Where one turn sends some rows of the set: a few examples, then the rows asked
gefu: [  5.5   6.0   8.4   0.2  10.3  14.3  -4.9   7.6  22.8 -10.5 -15.5  18.4]
rufu: [-11.3  -1.7  24.2 -16.3  14.5  14.3 -15.0  -7.5   8.9  -9.4 -16.6   2.4]
tof: [-11.9  13.2  -0.4 -26.1  -5.4   4.0  13.5  11.3   2.4 -13.9   6.0   8.8]
gipu: [ -7.0 -10.5  12.6   5.6   4.4  15.5  -3.9   6.0   9.7 -19.3  -9.0  21.3]
lag: [  1.1  -5.3 -25.0 -10.8  12.2  -2.6  15.6   4.7  -9.2 -16.0 -25.7   2.8]
Tubu: [ -1.3  26.4   0.2 -22.5   4.6  15.6  15.1  17.9  -2.0  -9.7  -8.3  14.9]
kuz: [-12.6 -11.4  -8.7  -9.2  14.5  -8.3  -8.5  11.2   8.4 -10.6  -5.0   1.0]
pode: [ 13.7   4.3 -10.6  -4.6   6.5  16.0  17.0   4.2  -0.9 -20.0 -31.1  18.3]
podu: [-23.4   7.5  19.2  -2.9   0.5  13.4  21.0  -5.8  -2.3  -9.0  -4.8  11.9]
sez: [-20.3  17.8  11.3  -1.4  17.4  17.0  19.8  -4.0 -12.0   3.3 -18.4   9.2]
Fel: [  2.3  -2.6 -18.1 -17.9   4.8  14.4  12.8 -14.7 -21.8 -22.8 -19.0   9.0]
rasot: [  8.5   6.9  -9.3 -11.9   6.9  22.2  16.5 -18.5 -15.7 -18.9 -26.6  13.3]
pabe: [  7.9  -8.8 -17.8  -3.4   3.4  18.7   3.4   0.1  -9.3 -21.6 -19.8  24.4]
mol: [ -6.8  -3.2  17.4 -24.9   7.7   9.5 -16.1   3.6   8.3 -16.3  -8.9   3.1]
bevot: [-13.0   8.3  -5.8 -11.5   5.6  27.1  -7.3  -0.5 -14.3  -4.6   2.3  25.5]
mugag: [  5.0   1.1 -29.1  -6.4  17.1   8.7  -0.3  -9.0  -4.3  -4.3 -25.9   8.7]
naba: [-10.3  18.6  -8.6 -26.2   9.0   2.9  13.9  18.7  -8.1  -7.5  -4.5   5.4]
zedon: [-12.3  -1.5  21.8 -22.4  15.5   3.2  -5.3   1.0   8.0 -12.1 -17.7  -6.8]
buvek: [-14.3 -15.6   7.1  -2.3   5.9  -1.4   4.0  15.4   5.1 -22.3  -7.7   9.0]
kis: [ -5.5   3.1  15.7 -25.5  13.3   8.8 -16.9  -0.6  11.9  -8.9 -13.5  -0.8]
sog: [ -4.8  27.4  -0.2 -23.6   3.4   7.5  12.8   4.1  11.6  -2.1  -2.7   5.9]
miku: [-13.4  -3.6  -4.5  -0.1  24.6  -2.5  -9.5  -1.8  13.2   3.0 -14.1  -0.2]
nasin: [  4.9   2.4 -12.7   5.0  17.3  16.0  13.6 -10.7  -3.7  -5.9 -35.8  13.2]
Pab: [-26.7   4.9   9.7  -3.6  11.6  13.8  20.7   1.6 -21.1  -6.3 -11.6   9.8]
Nuz: [-16.1  -8.5  20.7 -16.7  14.4   9.0 -15.1  -4.8   2.3 -11.0 -11.9   0.2]
mevog: [ -1.3   8.5   6.3   2.5  22.0   4.8   2.1   3.6  22.5  -1.1 -22.6   4.2]
sogo: [  0.3  -0.4 -18.7 -16.2   9.9  10.4  15.4 -17.3 -20.9 -16.2 -22.2   2.6]
Nuso: [-22.2   4.8  -8.3 -15.3   4.7  11.2  -7.8 -12.3  -4.7   0.4  10.0  11.5]
Kib: [-26.4  12.5  10.8  -5.5  11.5   5.0  19.2 -10.5  -0.2   4.5  -8.1  -0.7]
Fak: [-12.1  14.3   1.5 -10.4   2.0  25.0  -6.6 -13.9   4.4   0.7   4.6  20.9]
pul: [ 10.7  10.0 -16.4 -16.5  10.7  18.8  12.0 -20.6 -13.1 -12.6 -25.2   8.9]
bov: [-14.6  15.0 -13.4 -13.6  15.6  20.1 -10.6  -5.6 -11.3   6.7  -1.9  16.6]
kesid: [ -7.3  -0.2  27.9 -19.2  10.6   9.4  -4.6   2.6  10.2 -15.6 -16.9  -0.2]
Depem: [  6.2   8.6 -19.2 -19.9  12.8  10.8  15.8 -16.2 -15.0 -14.3 -26.3   1.4]
zumo: [ -6.8 -16.9 -14.8   0.3   7.5   8.1  14.5  -3.2 -17.0 -20.9 -24.3  12.7]
Fibuv: [  7.0   2.4 -11.3 -17.1   2.6  18.1  18.4 -12.4 -17.6 -25.9 -23.5  12.2]

Fibuv moves to Fel
lag moves to mugag
And these:
sog moves to Fak
gefu moves to gipu
Pab moves to naba
Nuz moves to zedon

